[[-0.51 -4.22  1.13 -1.06 -6.03]
 [-0.54 -1.50 -1.68  0.44 -2.32]
 [-3.86  2.89 -2.76  3.44  3.04]]
=>
[-6.03  0.44 -2.76]

[[ 3.51  1.58 -0.43  2.51 -1.40]
 [ 1.57 -5.96 -4.66  3.52  6.90]]
=>
[-1.40  3.52]

[[-3.60 -1.63 -4.75]
 [-6.23  2.89 -6.97]
 [ 6.24  7.09 -3.63]
 [-6.00 -6.00  3.54]]
=>
[-4.75  2.89  6.24]

[[-0.18 -0.46 -0.38 -0.15 -0.20]
 [ 2.07 -6.25 -4.28  2.02  2.21]]
=>
[-0.20  2.02]

[[-1.33 -1.29  0.63]
 [ 0.61  5.95 -0.55]
 [ 2.23  6.32 -0.83]]
=>
[0.63 5.95 2.23]

[[ 2.05  4.58  4.86  0.68]
 [-1.62  2.08  0.36 -1.88]
 [ 1.77  3.86 -7.27  1.64]
 [-0.59 -3.76 -7.05  2.06]]
=>
[ 0.68  0.36  3.86 -0.59]

[[-2.78  4.33  4.64  3.31]
 [ 5.86 -5.40  4.64 -5.35]]
=>
[3.31 4.64]

[[0.26 1.76 1.24 1.64]
 [0.26 1.76 1.24 1.64]
 [0.26 5.73 1.24 5.39]
 [0.26 1.76 1.24 2.39]
 [0.26 4.84 1.24 4.27]]
=>
[1.64 1.24 5.73 0.26]
---
[[ 4.12  0.73 -6.49  3.96  6.21 -3.97]
 [-1.21  6.34  5.19 -4.71 -6.73 -0.33]]
=>
[[ 4.12 -1.21]
 [ 0.73  6.34]
 [-6.49  5.19]
 [ 3.96 -4.71]
 [ 6.21 -6.73]
 [-3.97 -0.33]]

[[ 6.90 -5.31  3.95]
 [-4.51 -0.37  2.33]
 [ 4.05 -2.71  1.64]
 [ 6.91  5.21 -0.94]
 [ 6.87 -1.88  6.31]
 [ 7.45 -3.41  3.88]]
=>
[[ 6.90 -4.51  4.05  6.91  6.87  7.45]
 [-5.31 -0.37 -2.71  5.21 -1.88 -3.41]
 [ 3.95  2.33  1.64 -0.94  6.31  3.88]]

[[ 0.28  0.16  0.01  0.01  0.02 -0.38 -0.03]
 [-0.09 -0.06  0.00  0.02 -0.02 -0.02  0.08]
 [ 5.61  4.10  0.03 -0.81  1.53 -1.43 -3.53]
 [ 2.49  1.20  0.75 -1.47 -0.04  3.89 -5.39]]
=>
[[ 0.28 -0.09  5.61  2.49]
 [ 0.16 -0.06  4.10  1.20]
 [ 0.01  0.00  0.03  0.75]
 [ 0.01  0.02 -0.81 -1.47]
 [ 0.02 -0.02  1.53 -0.04]
 [-0.38 -0.02 -1.43  3.89]
 [-0.03  0.08 -3.53 -5.39]]

[[ 0.99 -0.31 -2.11  0.72]
 [-0.04 -1.80  1.67 -2.83]
 [-0.78  0.51  1.57 -1.63]
 [ 0.32 -0.39 -5.19  3.45]
 [-4.43 -4.60 -2.57  2.13]
 [-2.30 -5.92 -4.44  2.08]
 [-0.51  0.58  4.58 -3.92]
 [-0.61 -0.91  4.73 -4.41]
 [ 0.38  0.10  6.12 -4.23]]
=>
[[ 0.99 -0.04 -0.78  0.32 -4.43 -2.30 -0.51 -0.61  0.38]
 [-0.31 -1.80  0.51 -0.39 -4.60 -5.92  0.58 -0.91  0.10]
 [-2.11  1.67  1.57 -5.19 -2.57 -4.44  4.58  4.73  6.12]
 [ 0.72 -2.83 -1.63  3.45  2.13  2.08 -3.92 -4.41 -4.23]]

[[ 1.85  1.46 -3.12  1.62  0.38 -1.15 -1.01 -2.35 -5.88  0.55 -0.39]
 [ 2.52 -0.31  1.75 -3.83  0.73 -0.15  0.85  2.31 -1.13 -5.28  0.43]
 [ 3.22 -7.38  2.12 -1.80  1.52  1.85  2.12  0.67  1.51  0.80 -0.12]
 [ 1.44 -6.23 -2.01  0.48  0.38  0.81  2.40  3.04  2.47 -0.52 -2.65]]
=>
[[ 1.85  2.52  3.22  1.44]
 [ 1.46 -0.31 -7.38 -6.23]
 [-3.12  1.75  2.12 -2.01]
 [ 1.62 -3.83 -1.80  0.48]
 [ 0.38  0.73  1.52  0.38]
 [-1.15 -0.15  1.85  0.81]
 [-1.01  0.85  2.12  2.40]
 [-2.35  2.31  0.67  3.04]
 [-5.88 -1.13  1.51  2.47]
 [ 0.55 -5.28  0.80 -0.52]
 [-0.39  0.43 -0.12 -2.65]]

[[ 3.14 -1.74  1.78  0.14  3.83  4.43 -1.18 -0.53 -1.16  0.20 -0.46 -2.76
  -1.93  1.57 -2.29  4.00]
 [-0.50  1.78  0.48  1.41  3.83 -3.37  1.01  1.80 -1.73  0.20 -2.72  2.22
   1.14 -5.45  0.92  0.03]
 [ 1.72 -2.92 -3.28 -5.74  3.83  3.67  1.75 -1.34  3.72  0.20  2.06 -1.27
  -0.64  0.98  1.63 -1.17]
 [ 1.41 -0.37  2.85  0.29  3.83  3.72 -1.87 -1.20 -3.74  0.20 -0.27 -1.25
   0.88  0.71 -4.32  4.89]]
=>
[[ 3.14 -0.50  1.72  1.41]
 [-1.74  1.78 -2.92 -0.37]
 [ 1.78  0.48 -3.28  2.85]
 [ 0.14  1.41 -5.74  0.29]
 [ 3.83  3.83  3.83  3.83]
 [ 4.43 -3.37  3.67  3.72]
 [-1.18  1.01  1.75 -1.87]
 [-0.53  1.80 -1.34 -1.20]
 [-1.16 -1.73  3.72 -3.74]
 [ 0.20  0.20  0.20  0.20]
 [-0.46 -2.72  2.06 -0.27]
 [-2.76  2.22 -1.27 -1.25]
 [-1.93  1.14 -0.64  0.88]
 [ 1.57 -5.45  0.98  0.71]
 [-2.29  0.92  1.63 -4.32]
 [ 4.00  0.03 -1.17  4.89]]

[[-4.93 -3.05  3.61 -5.69  0.99 -4.27 -1.70 -5.62  4.65  1.55]
 [-3.16  5.95  3.23 -5.49 -1.20  1.19  1.89  4.11  2.98 -1.82]
 [ 5.66 -2.27 -1.36  1.10  5.75  2.04 -0.88 -3.49  3.59  0.07]
 [-4.20 -4.88  3.74 -2.21 -0.07 -3.53  0.58 -2.17 -2.24 -0.25]
 [-1.76 -1.07  2.20 -3.10  1.04 -2.99 -3.27 -2.69  0.99 -1.43]]
=>
[[-4.93 -3.16  5.66 -4.20 -1.76]
 [-3.05  5.95 -2.27 -4.88 -1.07]
 [ 3.61  3.23 -1.36  3.74  2.20]
 [-5.69 -5.49  1.10 -2.21 -3.10]
 [ 0.99 -1.20  5.75 -0.07  1.04]
 [-4.27  1.19  2.04 -3.53 -2.99]
 [-1.70  1.89 -0.88  0.58 -3.27]
 [-5.62  4.11 -3.49 -2.17 -2.69]
 [ 4.65  2.98  3.59 -2.24  0.99]
 [ 1.55 -1.82  0.07 -0.25 -1.43]]

[[-0.06  2.66 -1.86 -2.23]
 [-5.69  7.17 -3.46 -0.06]
 [ 2.66 -1.86 -2.23  4.85]
 [ 0.06 -5.69  7.17 -3.46]
 [-3.46 -0.06  2.66 -1.86]
 [ 7.17 -3.46 -0.06  2.66]]
=>
[[-0.06 -5.69  2.66  0.06 -3.46  7.17]
 [ 2.66  7.17 -1.86 -5.69 -0.06 -3.46]
 [-1.86 -3.46 -2.23  7.17  2.66 -0.06]
 [-2.23 -0.06  4.85 -3.46 -1.86  2.66]]

[[ 0.42  0.64 -1.40 -4.31  4.23 -0.19 -0.99  3.16  2.12 -3.64  3.81  0.89
  -0.81  0.01  1.36]
 [ 0.42  0.64 -1.40 -5.17  4.30 -0.19 -0.82  3.54  2.12 -3.59  3.72  0.89
  -0.81  0.01 -0.20]
 [ 0.42  0.64 -1.40 -4.31  6.30 -0.19 -0.12  3.16  1.90 -3.64  3.51 -0.38
  -0.81 -0.55  1.36]]
=>
[[ 0.42  0.42  0.42]
 [ 0.64  0.64  0.64]
 [-1.40 -1.40 -1.40]
 [-4.31 -5.17 -4.31]
 [ 4.23  4.30  6.30]
 [-0.19 -0.19 -0.19]
 [-0.99 -0.82 -0.12]
 [ 3.16  3.54  3.16]
 [ 2.12  2.12  1.90]
 [-3.64 -3.59 -3.64]
 [ 3.81  3.72  3.51]
 [ 0.89  0.89 -0.38]
 [-0.81 -0.81 -0.81]
 [ 0.01  0.01 -0.55]
 [ 1.36 -0.20  1.36]]
